In the data rows, 128 means zero.
Here are some points, each followed by its number:
[117 129 116 125 120 126 121 132 132 126 126 131 138 128 135 124 133] 0
[147 176 124 116  82  80 165 173 109 115 145 124 145 132 152 136 125] 1
[113 133 137 166 131 111 122 106 128 132 116 133 105 124  94 126 143] 2
[ 11 175 165  83  64  63 130 163 197 218 134 132  86 116 143 128 142] 3
[164 106 132 117 164 162 146 124 145 142 148  78 131 122 154 137 129] 4
[143 150 138 158 146 152 166 118 124 107 105 128 129 124 136 142 158] 5
[111 144  63 147 100 156 119 123 149 141 157 135 154 142 108 140 121] 6
[119 138 119 134 129 131 132 104 130 117 116 134 137 107 137 149 164] 7
[151 129 137 151 184 134 172  67 136 112 124 128 125 110 125 162 157] 8
[129  91 156 126 166 160 105 108  86 123 110 125 124 121 107 105 107] 9
[ 92 142 129 112  71 100  85 160 134 178 141 134 125 119 116 109 114] 10
[ 99  85 155  45  67  62  62 143  93 196 130 138 123 138 147 144  76] 11
[102 203 148 128  71  72 186 156 164 139 132 139  70 146 123 137 147] 12
[107 132 139  99 112 160 158  99  96  74  46 142 156 119 122 114 126] 13
[ 61 116 206 255 182 104  66   0  85 182  53 172   8 137   0 146 171] 14
[133 109 138  81  95  65 143 129 144 144 142 133 132 152 180 117 169] 15
[137 155 128 139 114 131 130 169 126 112 136 137  88 136 140 125 137] 16
[147  63 167  44 205  95 139 186 132 135 158  50 171 121 199 124 105] 17
[108 118 121 107 153 130   9 136 137 142 172 177 139 138 165 131 115] 18
[149 137 141 129  90 128 175 127 117 108 101 115  81 134 101 128 121] 19
[132  24 229 122 199 225  60  55  23 142  85 118  80  99  54  60  58] 20
[135 126 118 107 141  67 152 113 152  89 129 123 161 120 177 140 175] 21
[ 76 212 176 126  48  22 255 182 189 167 134 129  18 125  90 118 136] 22
[ 93 173 118 107  95  61 104 109 168 186 140 165 164 117 180 185 154] 23
[118  88  92 156 187 243 181  92 165 255 162  59  97  55   0  83  76] 24
[191 128 108 139 179 210 174 114 141 170 134  65 146 111 136 157 145] 25
[112 170 136 130  97  79 175 140 154 121 137 141  77 131 110 134 144] 26
[138 129 127 128 118 132 156 123 110 114 111 124 116 125 116 124 126] 27
[127 217 158  64  15  46 227 242 131 109 106 116  99 177 252 144 154] 28
[111 162 141 130  96 103 166 146 151 135 132 139  90 128 123 124 134] 29
[117 131 120 149 132 146 140 130 146 116 132 126 112 135 117 104 142] 30
[118 153 126 138 109 115 102 130 146 145 143 162  91 124  97 125 119] 31
[249 196 144 130  83   0 124  47 110 174 115 214  51 163 107 167 129] 32
[133 123 147 148 133 162 113 135 122 141 134 133  76 134 117 117 128] 33
[124 134 164 128 133 131 144 161 124 124 118 135 101 126 140 130 129] 34
[117 132 119 156 153 182  65 149  77 124 159 144 126 163 160 161 109] 35
[111 156 116 137  75 114 105 134 148 136 143 167  83 116  85 116 111] 36
[132 159 112 139 106  88  79 157 152 127 146 151 146 116 153 150 143] 37
[166 117 105 141 142 148  66 215 112 142 164  86 158 192 157 105 112] 38
[137 113 120 120 136 111 133 116 111 115 119 117 147 141 134 133 127] 39
[157  96 142 111 138 134 156 120 120 132 115 101  97 173 156 140 116] 40
[106  85 171  62 153 165 127 157 114 159 127 114 142 102 161 110 105] 41
[140 103 159 113 178 149 143 120 116 116 108 117 128 122 140 121 131] 42
[111 161 131 142 105  80 111 114 128 132 135 174 125 130 127 154 136] 43
[167  98 123  79 126  96 103 221 115 172 142  50 213 135 193 204  93] 44
[121 142 103 149 121 109 149 132 156 117 138 127 144 127 122 131 147] 45
[140 104 112  89 179 168 136 104 144 112 144 119 164 109 150 133 126] 46
[137 115 134  95 126 113 115 116 152 166 137 136 129 135 171 140 141] 47
[106 142  94  79 127 112 120 141 144  82 116 132 205 104 171 152 109] 48
[126 175 118 132  25 206 155 188 163  91  91 170 109 117 159 101 149] 49
[117 122 169  58 158 182 191 183 127 119 106  94 148  91 210 140 146] 50
[145 158 109 191 132 174 162 162 117  66 120 130 146 114 109 110 143] 51
[127 104 120 149 147 156 139 108 140 150 143 104 119 118  92 132 124] 52
[114 132  85 209 128 179  53  52 135 116 152 198 116  92  25  86 159] 53
[109 136 165 217 150 110 113  61 110 125  97 146  80 130  52 131 160] 54
[102  43   9  24 151 171 231 150 151 115 199  28 255  55 120  78  62] 55
[103 154 115 143 141 145 130 106 123 119 120 134 154  83 110 137 154] 56
[122 117 118 122 119 117 114 162 108 108 135 125 148 143 143 123 123] 57
[142  91 122 160  63 237 136 174 112  76  87 130 141 136  81   0 174] 58
New points follow, each followed by the number of its nearest point above by angle, seen from the average point of the numbered points.
[175  61 173 108 172 120 172 122  85 147  96  60  49 215 168 166  58] 40
[135 135 159  97  98 120 190 149 129 118 106 111  80 124 100 117 107] 19
[129 122 137 138 128 141 115 135 126 137 130 132 102 134 122 113 123] 33
[165 105 147 116 135 147 173 141  99 110 118 111 103 190 158 148 106] 40
[143 109 180 143 124 190 110 161 110 182 133 139  34 163 105 109 107] 33
[139 153 129 159 146 146 149 156 122  95 130 139 141 113 126 110 138] 51
[110  53 157  70 115  87  33 100  93 158  54 138 162 176 164 162  91] 11
[166 172 112 189 141 178 157 169 116  74 131 130 130 116 120 121 151] 51
[169 180 116 178 157 190 184 185 120  51 131 126 145 113 132 118 149] 51
[113 115 140 107  92 157 151 122 102 100  78 145 135 129 139 112 130] 13
[160  86  76 119 161  62 120  79  91  88 110  97 210 150 156 137 114] 39
[134 115 153 151 130 155 116 139 120 142 123 131  83 139 119 114 120] 33
[193  79 114  83 161  33 108  46  78  92 121  95 214 164 126 137 103] 39
[147 108 172 152 140 166 101 135 119 164 129 125  63 159 118 112 113] 33
[132 145 109 167 138 146 113  92 133 109 132 151 124 113  92 108 135] 53
[138 122 122 124 129 110 124 120 118 121 125 126 135 136 128 132 128] 39
[159 130 130 206 225 173 232   6 145  77 119 137 128  91  95 196 191] 8
[117 143 129 118 123 128 128 145 125 120 132 133 141 111 135 126 131] 48
[162 139 133 181 212 143 190  37 152 109 119 148 125 114 100 177 168] 8
[ 95 137 110 155 117 156  97 147  95 118 137 127 118 132 121 149 133] 35
[183 163 172 158  98  53 123  74 108 130 102 176  69 156  81 153 130] 32
[116 111 170  96 141 190 170 103  89  69  44 139 145 101 141 113 131] 13
[136 114  96 118 141  66 108  97 113 122 130 120 154 154 129 145 117] 39
[141 104 174 150 140 176  95 149  98 142 125 134  53 160 107 102 111] 33
[146 110 140 123 131 141 152 124 117 133 110 118  95 159 142 137 115] 40
[122 136 124 109 121 136 166 147 144 131 128 110 138 107 123 111 113] 55
[131 122 143 138 136 155 118 138 111 143 135 127  90 136 120 124 122] 33
[142 110 104 124 129  78 121 103 105 115 124 121 160 145 133 130 125] 39
[131 135 127  90 137  46 171 103 167  87 105 135 147 149 186 139 187] 21
